One turning vector, and how many ticks it has turned:
The counts run from 0 to 159.
[ 99 132 139  94 105 115 102 171 164 151 185 147 149 160 105 144 141 152
 123 154 161 124 124 173 141 136 112 120 123 107 108  89 131 142 151 194
 148 112  90 163 176  91 139 121 164  94 121  80 153 121 139 146 150 120
 131 183 108 116 134 126 106 112 104 129 101 149 118 113 149] => 104
[106 125 141 105 121  95 125 185 170 150 148 117 113 182 133 147 124 171
  84 118 146  95 128 150 143 144 133 111 112  97 114  97 167 138 133 166
 140 139 137 202 125 139 116 137 153 129 159 117 148 130 129 105 164 105
  78 151  94 122 107 100 141 167 117 143  98 168 170 120 124] => 79
[106 129  94 124 121 116 114 192 146 134 164 120 160 159 130 124 122 159
  86 133 143 104 116 141 159 126 135 117 103 114 104  86 148 165 137 148
 148 127 147 206 157 123 126 160 149 129 185 111 148 150 166 149 169 121
  81 168 112 128 104 103 113 102 110 142  91 153 151 113 156] => 1
[109 138 151 114 132  92 116 191 164 143 152 101 106 166 134 144 112 174
  81 117 153  81 122 146 158 152 122 119 121 107 118 100 144 140 118 173
 134 140 153 202 139 140 140 129 165 138 166 125 159 130 145 113 143 107
  72 154 104 131 129 104 161 143 136 150  89 163 162 130 136] => 77
[107 101 102 143 105  95 130 173 146 158 161 167 113 159 119 127 125 155
 109 137 144  94 107 182 149 133 142 129 103  96 126  85 138 139 105 160
 152 109 131 214 146 138 145 126 159 106 173 128 134 139 128 122 129 109
 112 181  89 135 113  94 121 135 145 170 133 135 180 135 129] => 86
[120 145 130 131 138 136 103 188 169 115 162 120 101 173 145 145 103 173
 128 133 137 113 100 135 130 124 135  90 109 145 109  58 147 141 135 174
 111  88 141 174 198 118 120 112 160  98 128 125 151 147 145 152 192 125
 104 153 125 126 125 131 137 108 123 102 105 129 160 133 121] => 65
[112 138 127 130 141 115 124 201 172 108 161 109  98 183 148 161 114 167
 122 126 137  88 164 132 130 132 104  96 124 102 115  81 146 136 109 156
 133 107 129 156 165 135 137 116 153  95 121 115 182 143 115 135 172 111
 109 141  96 134 125 100 140 136 145 151 107 134 193 158 110] => 71
[ 88 110 132 125 103 127 105 154 164 142 157 157 111 122 125 115 144 151
 106 145 162 120 140 169 155 127 117 113 104 106  99  85 129 158 188 180
 127  95 111 177 168 118 146 123 178  86 132  92 125 124 135 159 153 112
 144 210 149 148 146 128 121  87 135 110 125 116 128 121 138] => 25
[ 79 119 119 105  82 103 132 166 178 124 150 161 120 138 111 143 142 160
 134 133 159 112 149 155 153 148 109  88 118 129  88  95 113 151 164 157
  99 121 112 146 172 101 161 113 168  84 107  94 137 118 158 143 171 105
 145 186 114 151 154 103 148  93 135 136 109 135 145 114 138] => 29
[104 114 119 171  94  94  90 153 158 117 153 172 107 169 140 126 139 142
 145 140 137 102 107 148 121 165 143 111 121  97 112  53 114 144 125 143
 141 120 132 172 159 132 140  75 154 153 147  99 146 120 106 106 182 123
 130 161 105 125 126 132 147  73 138 137 124  94 158 130  83] => 48
[100 110  96 121 128 106 134 162 160 144 190 155 141 133 121 135 125 144
 121 135 166 103 121 143 135 160 140 130 130 106 118 100 116 152 118 148
 167 127 126 188 149  99 156 109 166 128 187  85 177 137 113 130 133 113
 122 191 126 141 138  93 109  98 154 184  95 124 144 135 144] => 11
[ 87 137 117 123  95 102 108 163 164 117 147 163 126 152 110 150 152 154
 127 125 143 104 166 157 159 154 102  91 133  97  81  93 104 149 173 162
 101 120  94 134 168 115 164 120 163 101 102  81 145 114 144 131 175  94
 144 167  99 141 161 105 143  86 139 128 115 130 157 123 137] => 31
[ 87 121 104 112 142 109 120 151 174 162 175 158 132 147 115 152 131 161
 119 125 172 113 112 149 150 171 146 127 151  95 115 101 125 145 159 181
 160 126  93 189 137 104 147 103 178 124 174  67 159 115 116 119 132 115
 109 172 130 119 149 103 119 130 140 160 100 143 127 119 138] => 14
[100 144 101 163 107  96 106 174 152 109 148 177 131 181 141 129 134 144
 143 136 133 121 110 125 168 163 126 119 142 100 122  80 113 158 159 132
  96 140 115 148 184 121 148 111 182 140 122  85 170 125 141 130 204  85
 107 136 112 137 135 119 144  89 119 120 130 103 152 127 112] => 131
[ 96 128 138 127 112 111 118 154 167 114 176 147 123 177 160 143 116 157
 133 133 147 109 120 140 102 160 140  92 117 116 100  51 152 145 119 164
 131  92 146 174 174 122 103  89 161 102 117 116 183 125 115 114 204 130
 138 125 116 124 101 126 125 128 134 125 100 120 154 130 102] => 145
[ 86 101 111 152  60  96 116 174 156 133 133 164 111 143 155  92 147 130
 113 155 151 112 124 148 158 138 110 127 103  99 123  82 124 156 158 132
 112 126 140 180 165 125 157 113 169 125 138 125 134 121 142 142 179 116
 112 195 116 131 109 122 156  71 137 119 138  83 144 114 115] => 125
[103 125 104 111 108  97 126 180 138 147 176 138 163 168 115 137 109 150
  93 141 150 106 109 153 160 141 134 121 108 116 111  90 137 148 114 154
 137 133 143 194 167 113 129 144 160 125 170 120 152 139 169 134 168 105
  95 168  95 125 102  95 100 111 110 154  87 159 148 106 157] => 3
[ 79 125 144  88  56  80 132 153 180 141 145 157 131 136 138 118 158 146
  94  98 161 104 138 153 136 170 111 100 124  99 102 100 126 152 181 146
 107 143 139 170 137 106 154 121 160 145 131 113 146 111 130 116 176 117
 115 175 107 138 127 109 172 106 128 112 102 112 141 105 143] => 118
[ 97 118 105 110 104  90 133 177 141 148 176 145 168 175 112 148 110 144
  98 145 147 111 111 158 159 145 134 126 118 112 118  88 137 136 106 156
 139 126 135 186 167 107 128 139 160 113 162 116 159 126 158 126 166 100
 105 162  86 124  99  95  96 116 107 161  95 161 152 104 152] => 4
[124 148 138 125 151 111 101 194 157 127 160  93 100 162 141 147 114 172
  95 108 151  73 131 133 142 149 120 110 114 112 104  94 131 149 114 169
 139 130 163 191 151 140 146 132 150 144 170 120 168 147 129 122 148 108
  83 158 114 141 144 104 162 117 148 149  85 147 174 152 138] => 75
[ 94 113 122 109  90 102 101 140 157 144 173 159 126 112 129 128 150 140
 100 122 159 114 136 182 134 151 122 126 121 101  96  70 136 137 164 194
 135  74  87 191 156 108 163 115 159  87 138 102 132 117 126 130 143 122
 152 181 119 126 137 101 118 112 157 119 121 110 136 107 149] => 22
[ 99 126 150 100  99 121 125 167 171 141 188 156 143 154 118 136 142 131
 116 148 163 117 150 156 128 134 102 111 114  96  99 100 121 157 153 165
 149 122 115 145 169  95 138 124 163 108 111  80 180 138 108 154 169  99
 161 197 119 158 135 121 107 105 111 126  98 132 133 144 143] => 107
[105 152 116 122 154 118 132 165 177 124 140 128 102 150 147 169 105 184
  99  82 145  93 121 136 139 160 144  72 126 110  99  73 134 151 162 157
  96 109 147 186 151 133 117 124 164 131 157 123 150 131 129 115 187 112
  89 147 128 142 137 108 147 139 155 116 103 138 178 134 140] => 155
[100 135 162 138 123 102 101 168 160 118 170 127 128 162 165 110 111 152
 115 151 159 119  90 129 146 163 129 135 127 111 123  64 149 151 133 166
 124 117 147 184 161 121 119  96 188 123 139 110 185 124 153 132 193 120
 103 127 139 125 102 148 138 114 122 108  91 131 115 117 107] => 141
[106 129 170 143  71  80  90 165 155 126 146 151 131 165 137 119 135 130
  96 143 144 112 117 148 152 158 118 124 112  86 112  71 126 146 148 144
 118 157 137 163 150 124 130 112 167 159 133  95 148 119 138 106 205  87
 121 169 109 137 108 140 143  83  95 107  95 137 134 105 106] => 42
[115 127 128 112 106 100 123 180 159 147 159 139 121 183 137 137 129 158
  76 103 133 101 125 155 126 133 147 109  99 100 102  83 168 153 135 154
 149 126 142 205 138 140 111 151 135 134 160 113 140 149 114 108 178  99
 106 163 100 139 110  92 122 159 110 131 103 154 180 124 130] => 81
[ 93 114 123 120  99 111  94 142 158 143 161 154 119 119 127 123 152 148
 103 136 159 116 136 180 142 140 123 122 113  95  95  74 132 146 177 201
 135  79  92 190 157 115 152 117 161  86 137  97 129 115 126 139 139 115
 148 187 124 130 138 113 113 104 145 116 124 108 133 111 141] => 23
[100 115  95 132 124 108 125 176 144 146 182 163 154 178 123 150 124 137
 108 155 141 115 145 155 138 137 133 127 123  77 120  86 136 148 117 150
 170 123 110 180 164 115 121 131 155 111 159  81 175 136 106 128 172  93
 126 171  99 130 104  94  76 118 115 168 111 140 163 131 137] => 7
[117 147 120 138 122 102 104 155 187 108 155 157 126 162 158 139 122 166
 133  77 133 123  87 133 127 177 152 101 146 105 118  49 134 141 163 136
 111 102 104 176 160 115 144  96 167 134 135 105 158 141 125 123 197 125
 113 117 117 126 127 123 151 132 142  96 116 102 163 128 110] => 56
[120 127 126 119 102 101 121 175 153 147 160 146 126 174 135 132 127 152
  80 103 135 100 117 160 129 132 151 112  94 101 103  79 159 157 125 147
 144 115 149 209 146 139 116 150 134 141 167 121 145 158 114 107 173  94
 118 168  98 151 109  90 116 147 117 136 106 143 185 129 141] => 82
[120 115 117 130  94  89 128 173 141 149 170 155 125 159 129 123 119 142
  85 120 138  94 103 173 139 138 147 124  94 101 115  81 139 140 102 149
 143 110 149 211 152 138 140 145 147 130 175 136 143 151 124 113 149  92
 128 175  92 156 111  93 120 134 141 153 114 131 191 133 140] => 84
[114 133 130 101 107 109 103 177 165 139 194 126 157 122 118 115 136 150
 106 132 166 125 105 161 146 138 110 134 117 124 109  89 129 145 139 169
 151 103  98 187 167  87 165 124 164 109 156  98 157 147 163 169 140 133
 122 191 120 121 130 119 119  98 128 131  92 136 118 108 163] => 101
[101 104 161 142  57  73 117 169 165 119 151 161 129 163 148 114 135 126
 112 146 151 115 122 144 135 161 115 121 111  90 121  71 135 140 122 117
 129 146 138 166 151 121 138  97 164 144 128 105 160 129 129 109 205  98
 137 167  98 135  92 129 141  93 113 128 103 122 149 110  95] => 44
[ 96 119 100 117 112  92 130 174 139 153 175 155 165 178 111 153 116 145
 101 151 143 109 122 162 152 140 133 125 124  95 121  88 137 134 108 159
 146 125 119 179 165 114 123 134 163 105 153 102 160 126 142 122 167 102
 113 161  86 117  96  92  86 123 111 165 100 159 152 110 145] => 5
[114 145 138 150 130 104  66 166 149 110 165 116 130 160 160 114 128 154
 121 138 146 111  92 122 143 168 133 136 132 110 108  54 136 151 145 174
 132 106 135 188 166 125 139 101 169 140 144  98 180 127 145 127 186 127
  98 123 132 108 120 145 143  91 128 109 100 116 118 116 109] => 139
[103 118 125 175 112 100  88 156 161 121 153 170  98 169 138 124 132 147
 148 139 141 102  95 140 134 170 150 118 121  96 122  54 108 146 135 144
 135 122 142 177 157 135 141  79 169 153 150 100 154 128 107 116 174 116
 120 168 119 134 137 139 151  70 138 135 123  95 153 142  84] => 49
[126 136 105 126 124 119  94 177 167 132 182 135 160 128 130 121 146 143
 106 109 147 123 127 155 148 134 117 144 127  83 112  79 137 160 163 149
 167  99  74 192 150 107 160 146 153 113 162  82 168 160 134 173 146 123
 120 173 121 126 130 105 105 121 133 127 116 118 145 127 158] => 98
[ 90 124 138 125  79  85  83 176 169 107 141 117 125 137 128 126 154 153
 114 132 148  97 148 141 149 160 102 115 126 107  85  80 123 148 156 152
 133 143 119 166 135 118 165 107 151 148 137  90 138 115 152 117 178 133
  98 171  97 102 131 116 172  67 125 137  91 132 127  93 116] => 38
[112 125 133 138 120 120 103 186 182 108 153 107 106 146 171 126 111 171
 117 128 144 118 107 142 138 131 112 117 119 117 132  55 156 127 132 166
 123  81 116 191 174 121 144  96 169  79 133 137 150 140 154 159 179 148
  99 142 120 106  98 132 147 124 147 102 119 107 154 125 108] => 62
[ 87 127 130 105  54  77 109 150 164 136 143 169 127 149 137 127 161 141
  98 104 147 106 140 167 133 165 117 106 117  89  95  82 124 142 181 161
 112 118 125 171 148 117 155 122 146 142 122 119 127 106 120 104 179 113
 121 163  91 118 121 105 155 103 130 105 120  97 152  98 139] => 120
[110 119 130 178 117 102 102 155 163 124 143 173  99 163 143 122 123 150
 140 138 150 105  91 138 144 170 147 115 129  91 130  60 106 148 140 140
 133 136 140 180 154 135 145  78 187 151 151 103 153 130 111 124 169 114
 113 166 128 142 135 152 159  83 142 133 116 102 150 142  85] => 50
[115 136  92 118 121  89 132 171 167 140 177 170 167 152 111 145 125 158
 117  98 148 119 100 167 163 160 136 127 147  96 124  92 116 140 141 138
 131 120  78 178 155 103 173 133 169 107 154  90 160 143 151 147 139  95
 114 150  95 133 134  85 121 149 144 153 117 136 166 126 155] => 94
[115 151 128 120 141 100 132 169 165 126 143 125 108 136 153 154 100 163
  73  83 143  94 121 148 155 162 134  93 120  94 112  74 133 136 143 156
  83 109 148 187 157 131 127 136 165 122 156 138 153 136 143 117 179  90
 103 146 117 149 126 104 135 142 157 111 104 139 185 122 158] => 157
[108 135 121 138 116  98 116 157 196 115 148 162 124 162 158 142 126 174
 141  82 141 125  87 132 130 177 149  94 149 111 119  59 135 141 160 129
 113 115 105 171 151 112 141  88 174 129 133  99 159 135 128 123 198 128
  99 123 118 121 124 119 165 137 142 108 117 105 160 124  98] => 55
[ 79 114 126 103  82 110 139 170 178 129 153 163 118 127 119 129 136 157
 128 141 162 117 139 156 154 140 107  93 113 131  91  97 116 154 166 152
 103 120 120 149 170  99 158 111 176  84 115  99 136 123 160 151 166 106
 141 198 126 154 147 111 146  88 136 131 109 133 139 112 140] => 28
[ 80 135 147 111 109 113  99 158 173 151 150 149 113 148 126 135 164 158
 108 125 170  91 155 149 145 156 113 111 126  77  97 108 109 158 191 185
 140 148 132 168 133 123 149 115 168 148 137  87 153 105 106 135 141 121
 110 189 128 134 157 125 161  90 131 126 107 110 128 137 130] => 114
[ 78 126 132 100  94  99 114 162 169 142 179 149 119 142 119 145 158 149
 130 136 172  89 163 165 122 160 100 104 127  94  97 100 105 142 142 180
 151 123 121 155 148 107 172  98 156 123 126  98 171 112 105 133 131 130
 144 186 102 133 158 111 154  84 153 153 103 108 141 140 138] => 111
[114 135  88 119 121  96 146 170 173 145 177 179 158 150 105 139 116 160
 123  97 155 122  91 163 165 156 141 116 139 108 120  98 117 149 142 129
 127 123  95 181 154 103 168 135 173 115 161  95 158 147 152 147 141  98
 115 163 104 143 144  87 123 143 138 153 112 140 168 129 159] => 93
